M =
[[135 118 143 129 128 132 121 129 104 109]
 [134 118 141 129 128 134 125 129 102 111]
 [135 118 143 129 127 132 120 129 104 109]
 [134 118 142 129 128 133 123 129 102 110]
 [134 118 142 129 128 132 123 129 103 110]
 [133 118 140 129 128 134 126 129 101 111]
 [134 118 141 129 128 133 124 129 102 111]]
Rows and columns are numbered from 0.
The entry at row 2, column 0?
Answer: 135
The entry in row 2 and column 2?
Answer: 143
The bottom entry of the column that holds the smallest entry?
Answer: 102
The entry in row 0 and column 2: 143
The entry at row 0, column 1?
Answer: 118
The entry just left of the smallest entry?
Answer: 129
The entry at row 0, column 0?
Answer: 135
The entry directly above the smallest entry?
Answer: 103
The entry in the bottom-left corner?
Answer: 134
The entry in row 1 and column 2?
Answer: 141
The bottom-right entry: 111
The entry in row 1 and column 0?
Answer: 134
